In the data rows, the value 128 means zero.
Some points, one per row:
[150 170  85 161 117 100 142  87 106 167 114  94 130 158 138 151 112 113  94 120 160 139 139 131 165 137 171 174 161 142  78 147]
[163 133 137 110 148 127 115 152 119 126 144 128 142 121 105 106 153 137 154 126 140 137 137 134  90 113  58  83  99 141 198 129]
[ 94 121 131 117 134 132 127 111 152 113 140 142 106  76 110  97 158 112 143 140 125 147  99  98  93 100 111  79 104 120 133 137]
[100 131  92 146 113 127 112  91 130 138 111 132 138 156 138 158  74 132  86 137  98 133 147 130 143 159 161 165 160 116  66 126]
[136 104 198 139 142 119 115 136 172  97 104 134  86  68  89  66 209 120 142 138 192 112  67  97  89 142  63  99  96 132 170 149]
[139 109 191 120 141 118 116 142 174 100 110 139  95  69  88  75 207 114 146 139 184 120  73  97  90 135  63 100 103 140 178 148]
[164 128 136 106 151 130 112 148 121 126 141 128 141 127 107 111 151 133 157 132 140 135 136 134  92 112  63  82 102 136 198 135]
[113 139 114 146 123 127 145 119 129 148 129 113 133 146 134 148 109 129 108 110 116 132 143 138 156 156 126 185 174 138  84 110]
[ 88  93 101 102 130 148 116 106 148  85 106 155 119 199 150 168  87 118 104 170  85  98 136 139 167 138 173 121 153  97  85 137]
[186 132 138  97 163 129 109 159 116 135 146 122 143 130 103 118 147 141 155 124 156 137 145 141  95 110  67  70 113 141 193 144]
[139 103 199 129 140 120 118 137 181  99 102 138  90  53  92  76 216 113 141 141 191 114  68  92  89 136  64 110 105 138 175 153]
[187 131 134  94 161 127 118 160 116 126 160 120 154 134 103 117 143 146 161 130 142 140 145 134  90 118  51  83 104 158 211 130]
[179 131 135  99 159 125 122 156 112 120 157 127 154 132 105 122 142 140 161 125 142 144 152 143  92 118  59  98 110 155 199 127]
[112 110 162 125 113 149 130 132  85 151 168 122 134  95 162 130 105 125 184 115 117 128 125 117 125  98 168 149 115  82 119 106]
[135 113 192 131 136 113 115 133 174 100 104 134  97  63  91  74 204 117 138 129 181 107  76 101  93 142  65 113 101 141 162 145]
[137 109 194 134 137 115 117 136 174  97 104 137  91  63  90  79 207 116 139 138 192 112  70  88  92 143  73 111 106 134 167 154]
Then 10 other points, each followed by its number:
[137 107 203 128 139 108 118 137 182 102 103 141  99  60  91  66 212 118 141 135 198 118  72  94  84 143  67 110 103 139 169 155] 0
[148 166  75 167 122  95 143  90 121 159 114  94 126 160 129 151 109 116  85 127 170 139 134 133 150 155 160 188 169 142  68 125] 1
[120 122 129 107 133 144 144 141 122 150 111 129 129 144 135 138 145 126 138 127  99 122 145 147 159 148 207 165 146 128 108 138] 2
[146 164  86 157 118 104 141  88 109 162 113  98 129 160 139 152 110 113  94 123 155 136 138 131 164 136 171 171 160 140  79 146] 3
[ 93 156 112 141  91 111 153 151 133 110 137 153 142  95 137 103 122 137  91  83  81 148 129 149 155 148 107 184 129 177 100  53] 4
[166 144 133 113 152 139 114 161 122 137 140 122 140 131 120 122 144 146 149 120 137 136 150 144 117  88 113  52 118 141 180 151] 5
[127 137 123 135 135 129 125 141 126 134 136 119 129 135 127 130 127 132 126 114 118 132 147 144 124  80 139 105 130 133 152 139] 6
[187 133 129 102 154 124 113 162 115 123 155 121 152 132 104 121 142 143 157 128 145 140 145 139  90 119  63  89 105 149 198 133] 7
[148 182  69 157 112 104 144 105 103 152 104  97 134 152 130 153 104 135 106 132 147 137 151 129 165 118 190 152 154 144  82 150] 8
[114 115 143 136 139 124 117 130 117 146 161 130 138 137 118 127 126 123 143 121  96 148 134 144 117 103 123  60  66 111 172 153] 9
Which two of these numbered points are nearest to each point below, looking only along the 2 directions in which the first points spread most? Their numbers follow each, nearest first.
[100 158 113 169 123 133 168 124 149 153 110 111 140 136 128 151 105 166  78  86 111 134 155 146 134 159 116 162 134 164  86  86] > 2 4
[129 139 120 138 134 127 127 138 125 135 134 117 129 137 127 132 125 131 123 114 121 133 146 143 125  85 140 111 133 134 147 138] > 6 9
[140 125 121 112 139 138 119 140 109 151 165 125 135 133 132 128 149 130 133 115 120 139 132 136 104 135  80  80 119 144 188 126] > 5 9
[109 123 127 110 131 154 142 147 120 159 116 129 134 152 138 138 138 120 138 123 100 120 155 150 155 142 202 176 149 132 108 141] > 2 3
[152 185  73 155 114 106 139 109 102 154 113 102 134 146 136 153 103 132 117 131 141 132 147 130 165 116 191 145 142 142  87 146] > 8 3
Here are 10 other points, each followed by its number:
[186 131 138  97 163 126 119 156 113 119 156 126 152 132 101 121 144 142 163 126 146 145 150 142  89 121  51  93 108 157 205 131] 0
[190 129 133  98 158 125 111 166 116 120 158 123 153 131 102 118 145 144 160 128 145 140 144 140  85 119  54  85 102 150 206 132] 1
[162 141 135 114 149 140 115 159 119 138 142 123 140 129 123 123 141 144 151 120 135 135 148 142 117  88 117  58 118 137 176 149] 2
[171 121 138 107 153 128 107 146 121 119 147 122 136 122 109 112 152 135 151 132 147 137 128 131  91 113  43  90 106 143 201 140] 3
[120 123 118 106 132 150 139 134 120 143 117 129 130 155 140 138 132 115 130 134 116 122 145 142 164 130 209 150 140 126 123 143] 4
[ 92  92 100 107 117 156 113 102 149  92 101 154 120 202 146 166  84 108 101 176  93  99 128 136 165 136 163 124 151  98  89 137] 5
[129 110 184 125 139 113 117 133 169 102 107 137  94  64  86  76 198 116 143 141 177 118  70  89  82 140  69  90 102 132 159 161] 6
[164 129 139 107 152 129 112 150 116 129 145 126 142 121 107 108 153 134 161 129 141 137 135 133  88 109  64  79  98 135 201 134] 7
[143 105 199 127 135 104 112 146 175 104 102 138  94  60  86  80 212 120 148 140 198 117  70  96  87 134  65 108 101 133 169 155] 8
[105 168 114 168  85 115 151 161 127 101 138 150 143  96 130 100 111 163  66  75  84 143 130 135 136 160  98 161 118 179  94  52] 9
Which two of these numbered points are nearest to each point below, looking only along the 2 directions in which the first points spread most? Their numbers follow each, nearest first.
[106 100  94 105 127 144 112  91 154 113 101 140 117 188 149 160  77 126  92 159  99 107 137 136 148 161 175 156 165 104  72 123] > 5 4
[105 147 116 156 124 134 153 119 129 145 120 116 137 140 132 144 102 136 103 102 112 132 150 140 153 163 113 186 163 141  86 112] > 4 5
[135 107 195 123 139 118 116 140 178  99 106 140  91  64  87  72 212 112 145 139 186 118  68  94  90 137  63 101 103 140 177 149] > 8 6
[130 110 185 126 139 113 118 134 170 102 106 137  94  64  86  76 199 117 143 141 178 118  70  89  83 140  68  91 103 132 160 160] > 6 8
[121 118 136 137 142 121 109 127 122 142 152 130 140 145 127 132 126 122 141 124  96 146 131 145 115  99 124  52  75  96 175 153] > 2 7
